Here is a table of points, one per row:
[ 1.1 -0.3 -1.5 -1.0  1.1  0.9 -0.9 -1.2 -0.4  0.7  1.7  0.3 -1.3 -0.3  1.1 -0.9  1.3 -0.2  0.7 -0.8 -1.2 -1.8  0.9  1.3]
[ 1.0  0.2  0.1  0.5  0.5 -0.5 -0.1 -0.9  0.5  0.0  1.0 -1.9 -1.1  0.2  1.3  0.8 -0.8  0.1 -0.2 -1.1 -0.5 -0.5 -1.5  0.6]
[-0.2  1.7 -0.3  0.9 -0.1  1.1 -1.0  0.3  1.3  0.3  0.5 -1.2  1.9  0.5  0.4  1.0 -0.2 -0.5 -0.4  0.2  1.3  0.8 -0.1 -0.1]
[-1.7 -0.8 -0.1  0.2  1.0  3.0 -1.2  0.5  0.1  0.9 -2.6 -1.0 -0.8  1.2 -1.4 -0.6 -1.3  0.4  0.0 -0.3 -0.1 -0.9  0.2  0.1]
[ 1.0 -0.8 -0.5 -1.1 -0.3 -0.2  2.2  0.8 -1.4  2.0  0.3 -1.4  0.7  0.4  0.1  0.3  1.0 -0.4  0.1 -0.4  1.2  0.5  1.1 -0.4]
[ 0.1  0.9  0.8 -1.3 -0.6 -1.7 -3.3  0.3  0.8 -2.2  0.1  0.1  1.3  1.8 -0.8 -0.7  0.7  1.0  0.9  0.0 -1.1  0.5  0.2 -2.0]
[ 0.1 -0.5  1.5 -1.8 -1.2  0.1  0.2 -1.1 -0.8  0.2 -0.3 -0.3 -0.1 -1.0 -1.5  0.0  1.2  0.1  0.5  1.0 -1.5 -0.4  2.3  0.5]
[-0.1  1.5 -1.3 -0.3 -0.3 -0.2  0.1  1.4 -0.4  1.1  2.1 -0.6  0.3  0.6  0.2 -2.8 -0.4  0.9  1.2  1.8 -0.7 -1.1 -1.1 -0.4]
[-1.0 -0.2 -0.1 -0.6  0.2 -0.5  0.5  1.2  2.2 -1.1 -0.4  0.2  0.6  0.4  0.9  1.4 -1.3 -0.4 -2.0 -0.8 -1.9 -0.9  1.4  0.5]
[ 0.5 -2.1 -0.9  0.0 -1.0  0.8  0.7  1.5 -0.5 -0.4  0.9 -0.1 -0.6 -0.3 -0.6 -1.7  0.5  0.6 -1.0 -2.6 -0.2  0.6 -0.5 -0.7]
[ 0.9 -0.1 -0.1  0.6 -0.3  3.1 -0.3 -0.6  1.7 -0.6  1.0 -0.3 -0.4 -0.3 -0.5  0.0  0.2  1.9 -0.8  0.4 -0.1 -0.4 -1.2  0.3]
[-1.5 -0.3 -1.9  1.3 -0.4 -1.6 -0.2 -0.9 -1.3  0.6  0.3  0.7  1.4  1.4 -1.2  0.9  0.4 -0.8  1.2 -0.1 -0.5  0.1 -0.9 -0.9]
[-0.4 -0.6 -0.5  0.8  1.4  1.2 -0.4 -1.3  0.2 -0.5  0.7  0.0 -0.4 -0.7  0.4 -0.1  0.6  0.9  0.8 -1.0 -1.2 -0.7  0.6 -0.5]
[ 1.7 -0.7 -0.6  0.5 -0.7 -0.5 -0.1 -0.1 -1.1  0.9  0.3 -0.3 -0.9  0.9 -1.7 -0.1 -1.1  0.8  0.2  1.0 -0.4  1.1  1.7  1.0]
[-0.3  2.1 -0.3  0.9 -1.3 -0.1  1.1  0.8  0.0  0.3 -1.4 -0.2  0.2  0.4 -0.7 -1.0  0.1  0.3 -1.1 -1.4  1.2 -0.2 -0.6  0.5]
[ 0.2 -0.5  0.8 -0.5  0.5  0.1  1.3 -1.6  0.1  2.0  0.8  0.1 -0.6  1.7  0.8  0.6 -0.4  0.7 -1.1 -0.6  0.5  1.2  1.1 -2.8]
[-0.4 -2.4  0.4  0.0  3.6 -1.1  1.5 -0.2  0.1 -0.3 -1.3  0.2  0.9 -0.3 -1.4  0.6 -0.3  1.1 -0.2  0.7  0.4  0.8 -0.8 -0.1]
[ 1.8  0.4 -0.9  0.6  0.9  1.3  0.6 -0.9  1.1 -0.5 -0.6  0.5  1.1  1.7 -0.7 -1.5 -0.2 -0.9 -1.5 -0.5  2.2  0.2  0.9  0.7]
[ 1.2  1.5 -0.7 -0.2  0.1  1.1 -1.0  0.2 -1.0  0.7 -1.1 -0.2 -0.5 -0.9  0.2  0.0 -0.8  0.3 -2.0  0.7 -0.3  0.7  1.3 -0.5]
[-0.4  1.8  1.2 -0.2 -0.3 -1.0  0.2 -2.3 -0.1  0.1  1.2  0.3 -1.9 -1.7 -0.5  0.0  1.1  0.1  1.0  0.7 -0.5  0.0 -0.7  0.2]
[-1.2  0.5  0.8 -0.9  2.2  1.0 -0.7 -0.4 -0.5  0.6 -1.2  2.1  2.9  0.0  0.4  1.0 -0.5 -1.9 -1.5  0.6  0.4  0.7 -0.7  0.8]
[-0.4  0.5  2.0  0.2  1.2 -1.7  1.4  1.1  1.2 -0.5  0.8  0.1  0.0  0.3 -1.8 -0.4 -0.4 -1.0 -0.9 -1.0 -1.1  0.1 -0.3 -1.1]
[ 0.0 -1.1 -1.6  1.6 -1.3  0.3  0.9 -0.4  0.9  0.2  1.5 -1.6  1.5 -0.5  0.9  1.2  0.0  0.2 -1.5  0.1 -1.4  0.3  1.7 -0.2]
[ 0.0  0.7  0.6  0.2 -0.1  2.8 -0.7  0.8 -0.1 -1.2 -1.4 -0.3  0.6  0.4  0.0  0.4  0.3 -0.5  0.9 -1.6  0.9  1.5 -0.6 -0.3]
[-0.4 -0.4 -0.3  0.7 -0.8  1.7  0.4  1.1 -0.6  0.9 -0.5  0.7  0.7 -0.9  0.1 -0.1  0.2  1.4 -1.1  1.9  0.3  0.7 -0.9  1.3]
[-0.3 -1.0 -0.4 -1.3  0.0 -0.5 -0.1 -0.3  0.2  1.1  0.7 -0.2  0.5  1.1 -0.1  0.5  1.0  1.2  1.2  0.8  1.4 -0.1 -0.5  0.1]
[ 0.2 -1.3  0.0  1.6 -0.4  1.3 -0.4  1.2 -1.0 -0.4  2.3  0.0 -0.2  2.0  0.3  1.1 -0.1 -0.2 -0.6  0.3 -0.5  0.0  0.7 -0.7]
[ 0.0  0.5  0.8 -1.1  0.0  1.2  1.4  0.1 -0.4 -0.7  1.9 -1.5  0.8 -1.8  1.0 -1.8 -1.8 -1.6  1.5 -0.4  0.9 -0.7  0.6 -1.0]
[ 1.8 -1.3  1.6  1.5  0.3 -0.5 -1.3  0.2 -0.9  1.6 -0.4  1.2 -0.6 -1.2 -0.2 -1.3  0.2 -1.2 -0.7  1.7  0.0 -0.9 -0.2 -0.9]
[ 0.4 -0.7 -2.6 -1.4 -1.0 -0.3 -0.4 -0.1  0.7  0.3 -1.3  0.1 -2.2  0.5  1.1  0.1  0.1 -2.3 -0.3  0.0 -0.4  0.0 -0.5 -0.3]
[ 0.5 -0.5  0.8 -1.2 -0.6 -0.3 -1.0  1.1  0.8 -0.3  0.6  1.9 -1.2 -0.8 -0.1  0.7 -0.1  1.2 -0.9  0.5  2.8 -0.4  1.2 -0.2]
[-0.8 -0.5 -0.9  1.1  1.4 -0.8 -1.1 -0.4 -0.2 -1.5  1.8 -0.2 -0.7  0.2 -0.8  0.3 -1.8 -2.0 -0.5  0.5  1.3  0.3  0.7  0.7]
[-0.2  3.1 -0.7  1.8  0.8 -0.2 -0.9 -0.9 -1.9  0.1 -0.6  0.5  0.9 -1.4 -1.6  1.0  1.0  1.2 -0.2 -2.2 -0.3 -0.5  0.1 -0.4]
[ 0.2 -0.5  0.3  0.5  0.8 -1.7  0.1 -0.6 -0.5 -1.5 -1.9  0.8  0.8  0.1  1.8 -1.6  0.8  1.5  0.8  0.3 -0.7  1.9  1.0 -0.3]
[ 1.1 -0.6  0.4  1.2 -1.1  0.6  0.3  1.7  0.7  0.9 -0.1  1.8  0.1 -0.6  0.3  1.8 -1.5  1.3  1.8  0.4  1.3 -0.7  1.3 -0.1]
[ 0.5  0.7 -0.2  0.5 -0.7  0.2  0.5 -0.9 -1.4 -2.7  0.7 -0.1 -1.4 -1.4 -0.5  0.1  1.7 -0.4  1.3  2.9 -0.7 -0.7 -0.6 -0.6]
[-2.3  0.6 -0.8  0.3 -1.0 -0.1 -0.6 -0.3  0.2 -0.6 -0.2  0.5 -1.0 -0.3  2.9 -1.0 -0.6 -0.8 -0.1 -0.4 -1.2  0.8 -0.5  0.5]
[ 1.1 -0.7  1.1  1.7  0.3 -1.3 -1.2 -0.1  1.0 -0.1 -0.9 -0.6  0.9  0.2  1.8 -0.7  2.3 -0.6 -0.5 -0.5  0.3 -1.9  0.1  1.3]
[ 0.0 -0.6  1.1 -0.3 -1.8 -2.0 -2.1  0.1 -1.5 -1.2 -0.7 -1.3 -1.0 -1.3  0.6  1.1  0.4 -0.1 -0.2 -0.1  2.3 -1.9 -0.7 -0.1]
[ 0.8  1.3 -0.1 -2.1  1.1 -0.7 -0.5  1.5 -0.1 -0.4  1.3 -0.3  0.2 -0.6  1.1 -1.0 -1.9  1.9  0.0  0.3 -0.3 -0.3 -1.2  0.4]
There is one direction along which these points spread out most. Take the direction at right angles to it along which they spread out most. Go by this last direction. How many in every 100 of the points above lie lower along it than each point below? Round to a whole number. More than half of the points above lie lower than the first one.
[-1.8 -0.5  0.9 -1.4 -0.3 -0.7  0.4 -1.1 -1.4  0.4  0.0  0.9  0.0 -0.1  0.5 -0.2 -0.8  1.0 -0.4 -2.6 -0.2 -1.0 -0.9  1.4] -> 28
[-0.7  1.0 -0.3 -0.2 -0.1 -0.1  1.4  0.9  0.3 -0.3 -1.6  0.6 -0.7  1.5  0.2  0.3  0.9 -0.7 -0.7  1.3  0.0 -3.3  0.7 -0.2] -> 33
[ 1.3  0.0 -0.4 -0.1  0.8 -0.8  0.2  0.7  0.7  0.2 -0.1  2.3  1.3  0.2 -0.9  1.4 -0.8 -2.0  1.7 -0.7 -1.5  1.1 -1.2  0.8] -> 20
[ 1.3  1.1  0.9 -0.4 -0.8 -0.1 -2.0 -1.8 -0.4 -0.3 -1.9 -2.3  0.1 -0.2 -0.5  0.4 -0.2  0.0 -0.3  0.8 -1.1 -0.1 -1.7  0.4] -> 13
[-1.1  0.0  0.0 -1.4  0.4 -0.3  0.7  1.5 -0.3  0.1  1.0 -0.2 -1.4 -0.3 -0.9  0.2  1.6  0.3 -0.2 -0.1  0.1  2.0  0.8  2.2] -> 65
[ 0.5 -0.1 -0.3 -0.5  0.2  0.5  1.7  0.4  0.5 -0.2 -0.6  0.5 -0.7  0.1  1.1  1.1 -0.2  0.8  0.6 -0.5 -0.4 -0.2 -1.8 -1.2] -> 65
[-1.1  0.5  0.0 -0.2 -1.6 -0.1 -0.3 -1.0  2.0  1.1 -0.8  0.9  1.5 -1.1 -1.1 -0.7  0.7 -0.5 -0.5  0.8  0.5  0.7 -1.6 -0.1] -> 20
[ 0.0  0.0 -1.2 -1.2 -0.1  0.2  1.0  0.2 -0.4 -0.3  1.0 -0.7 -0.6 -0.7  0.0  1.0  1.5 -0.8  0.1  1.0  0.2  1.4 -0.4 -1.5] -> 70
[-1.3 -0.4  0.8  1.5  2.3 -1.0  0.2  1.2  0.4  2.0 -0.7 -1.2 -0.7 -1.3  0.3 -0.2  0.0  0.2  1.8 -0.9  0.4  0.5  0.9  0.1] -> 30
[-1.3  0.2 -0.3  0.2 -3.2 -0.3 -0.5 -0.6  0.6 -0.7 -0.4 -0.2 -1.4  0.4  0.0 -0.6  0.4 -1.2  1.0 -0.8 -1.0 -0.4 -0.1  0.3] -> 45
[-0.3 -0.2  3.3  0.2 -0.3 -0.6  1.0  0.4 -0.3 -0.3 -0.2  0.2  0.4  2.8  0.6  0.2  0.4 -1.1  0.5  0.3 -0.3  0.9 -0.3  2.0] -> 23
[-0.4 -1.1 -0.6 -0.2  0.3 -0.6  2.1 -1.2  0.8 -1.0 -1.2  0.3  0.6 -0.9 -0.9 -0.1 -3.4  0.5  1.1 -0.1  1.6  0.5  0.8 -0.5] -> 45
